[[131 120 125 101 110 134 129 123]
 [131 124 126 122 122 134 128 133]
 [128 124 125 121 122 134 128 123]
 [131 146 125 121 129 137 121 119]]
->
[[123 131 120 125 101 110 134 129]
 [133 131 124 126 122 122 134 128]
 [123 128 124 125 121 122 134 128]
 [119 131 146 125 121 129 137 121]]

[[114 146 122]
 [135 148 133]
 [154 155 157]
 [119 147 125]
 [110 147 114]
 [120 147 125]
 [131 147 131]
 [152 152 144]]
->
[[122 114 146]
 [133 135 148]
 [157 154 155]
 [125 119 147]
 [114 110 147]
 [125 120 147]
 [131 131 147]
 [144 152 152]]

[[127 131 126 143 132 106 130]
 [127 133 126 139 124 134 128]
 [129 122 113 118 126 128 127]
 [128 122 116 118 126 125 126]
 [128 125 119 132 131 120 128]
 [128 132 127 143 132 106 128]
 [128 122 121 116 127 102 126]
 [128 122 119 117 127 110 125]]
->
[[130 127 131 126 143 132 106]
 [128 127 133 126 139 124 134]
 [127 129 122 113 118 126 128]
 [126 128 122 116 118 126 125]
 [128 128 125 119 132 131 120]
 [128 128 132 127 143 132 106]
 [126 128 122 121 116 127 102]
 [125 128 122 119 117 127 110]]

[[132 131 129 115 127 134 134 132 137 129 103 117 127]
 [140 128 126 127 126 126 126 135 120 123 133 128 124]
 [133 140 128 124 114 128 127 109 127 126 138 119 131]
 [125 139 128 133 122 125 127 149 125 126 143 116 131]
 [128 138 123 138 121 118 134 143 120 129 145 122 132]
 [123 116 129 123 128 128 121 122 141 123 133 122 120]]
->
[[127 132 131 129 115 127 134 134 132 137 129 103 117]
 [124 140 128 126 127 126 126 126 135 120 123 133 128]
 [131 133 140 128 124 114 128 127 109 127 126 138 119]
 [131 125 139 128 133 122 125 127 149 125 126 143 116]
 [132 128 138 123 138 121 118 134 143 120 129 145 122]
 [120 123 116 129 123 128 128 121 122 141 123 133 122]]

[[124 122 121]
 [113 111 112]
 [128 126 126]
 [115 110 116]
 [131 111 112]
 [114 113 119]
 [105 141 138]]
->
[[121 124 122]
 [112 113 111]
 [126 128 126]
 [116 115 110]
 [112 131 111]
 [119 114 113]
 [138 105 141]]

[[118 143 141 128 135 132 129 125 122 134]
 [136 112 110 145 131 108 113 136 149 143]
 [114 122 134 146 114 114 130 143 141 150]]
->
[[134 118 143 141 128 135 132 129 125 122]
 [143 136 112 110 145 131 108 113 136 149]
 [150 114 122 134 146 114 114 130 143 141]]

[[135 110 118 113 119 127 134 111 136 145 149 119 130 147]
 [134 134 118 118 106 129 139 135 143 112 133  99 133 113]
 [156 155 156 142 150 144 125 144 113 126 134 111 140 147]]
->
[[147 135 110 118 113 119 127 134 111 136 145 149 119 130]
 [113 134 134 118 118 106 129 139 135 143 112 133  99 133]
 [147 156 155 156 142 150 144 125 144 113 126 134 111 140]]
---
[[131 106 109]
 [125 133 154]
 [120 134 118]]
->
[[109 131 106]
 [154 125 133]
 [118 120 134]]

[[134 126 128 112 111]
 [149 146 111 127 130]
 [146 143 131 119 129]
 [144 140 134 146 147]
 [144 144 110 134 149]
 [132 137 141 116 151]
 [146 141 133 116 153]
 [158 142 125 129 128]
 [109 115 140 122 132]
 [135 124 140 112 125]
 [146 108 144 118 148]]
->
[[111 134 126 128 112]
 [130 149 146 111 127]
 [129 146 143 131 119]
 [147 144 140 134 146]
 [149 144 144 110 134]
 [151 132 137 141 116]
 [153 146 141 133 116]
 [128 158 142 125 129]
 [132 109 115 140 122]
 [125 135 124 140 112]
 [148 146 108 144 118]]

[[139 109 121 119 122 121 122 128]
 [145 110 127 121 124 120 130 130]
 [124 123 130 135 142 124 114 142]
 [135 118 129 128 136 125 123 139]
 [148 116 131 124 119 120 144 123]
 [124 128 139 136 127 114 116 133]
 [118 131 120 131 149 141 121 134]
 [137 122 132 123 101 113 135 116]
 [122 131 128 122 127 132 117 131]]
->
[[128 139 109 121 119 122 121 122]
 [130 145 110 127 121 124 120 130]
 [142 124 123 130 135 142 124 114]
 [139 135 118 129 128 136 125 123]
 [123 148 116 131 124 119 120 144]
 [133 124 128 139 136 127 114 116]
 [134 118 131 120 131 149 141 121]
 [116 137 122 132 123 101 113 135]
 [131 122 131 128 122 127 132 117]]

[[113 150 132 141 141 146 136 134 147 144 142 140 144 128]
 [143 143 127 125 137 143 123 124 138 146 150 150 140 134]
 [141 143 120 145 145 112 126 141 142 120 122 110 117 114]
 [141 116 125 116 115 140 115 111 140 138 142 133 129 107]
 [117 137 107 137 144 138 114 118 144 141 134 135 137 124]]
->
[[128 113 150 132 141 141 146 136 134 147 144 142 140 144]
 [134 143 143 127 125 137 143 123 124 138 146 150 150 140]
 [114 141 143 120 145 145 112 126 141 142 120 122 110 117]
 [107 141 116 125 116 115 140 115 111 140 138 142 133 129]
 [124 117 137 107 137 144 138 114 118 144 141 134 135 137]]

[[129 121]
 [127 113]
 [121 115]
 [133 106]
 [127 110]
 [132 129]
 [127 114]
 [135 124]
 [130 122]
 [140 121]
 [126 123]]
->
[[121 129]
 [113 127]
 [115 121]
 [106 133]
 [110 127]
 [129 132]
 [114 127]
 [124 135]
 [122 130]
 [121 140]
 [123 126]]

[[117 131 123 117 121 148 120 129]
 [126 130 118 132 139 150 124 137]
 [138 129 126 129 136 124 127 137]
 [117 134 112 116 128 157 114 135]
 [105 138 124 119 109 139 130 111]
 [107 133 122 121 115 140 127 114]
 [113 119 125 132 125 116 137 114]
 [135 129 122 124 133 124 127 140]
 [121 132 131 136 123 129 137 117]
 [129 115 130 146 140 116 132 118]]
->
[[129 117 131 123 117 121 148 120]
 [137 126 130 118 132 139 150 124]
 [137 138 129 126 129 136 124 127]
 [135 117 134 112 116 128 157 114]
 [111 105 138 124 119 109 139 130]
 [114 107 133 122 121 115 140 127]
 [114 113 119 125 132 125 116 137]
 [140 135 129 122 124 133 124 127]
 [117 121 132 131 136 123 129 137]
 [118 129 115 130 146 140 116 132]]

[[137 134 125 139 130 138 122 135 104]
 [131 127 128 130 125 128 128 128 124]
 [119 140 118 144 131 137 127 135 130]
 [134 131 137 128 124 137 134 130 122]
 [120 140 103 143 130 125 135 135 141]
 [124 123 118 126 123 124 121 136 115]
 [117 140 135 136 133 138 127 131 133]
 [131 126 126 131 132 134 137 134 137]]
->
[[104 137 134 125 139 130 138 122 135]
 [124 131 127 128 130 125 128 128 128]
 [130 119 140 118 144 131 137 127 135]
 [122 134 131 137 128 124 137 134 130]
 [141 120 140 103 143 130 125 135 135]
 [115 124 123 118 126 123 124 121 136]
 [133 117 140 135 136 133 138 127 131]
 [137 131 126 126 131 132 134 137 134]]

[[125 158 149]
 [125 152 149]
 [124 131 149]
 [125 132 149]
 [124 131 148]
 [124 131 139]]
->
[[149 125 158]
 [149 125 152]
 [149 124 131]
 [149 125 132]
 [148 124 131]
 [139 124 131]]
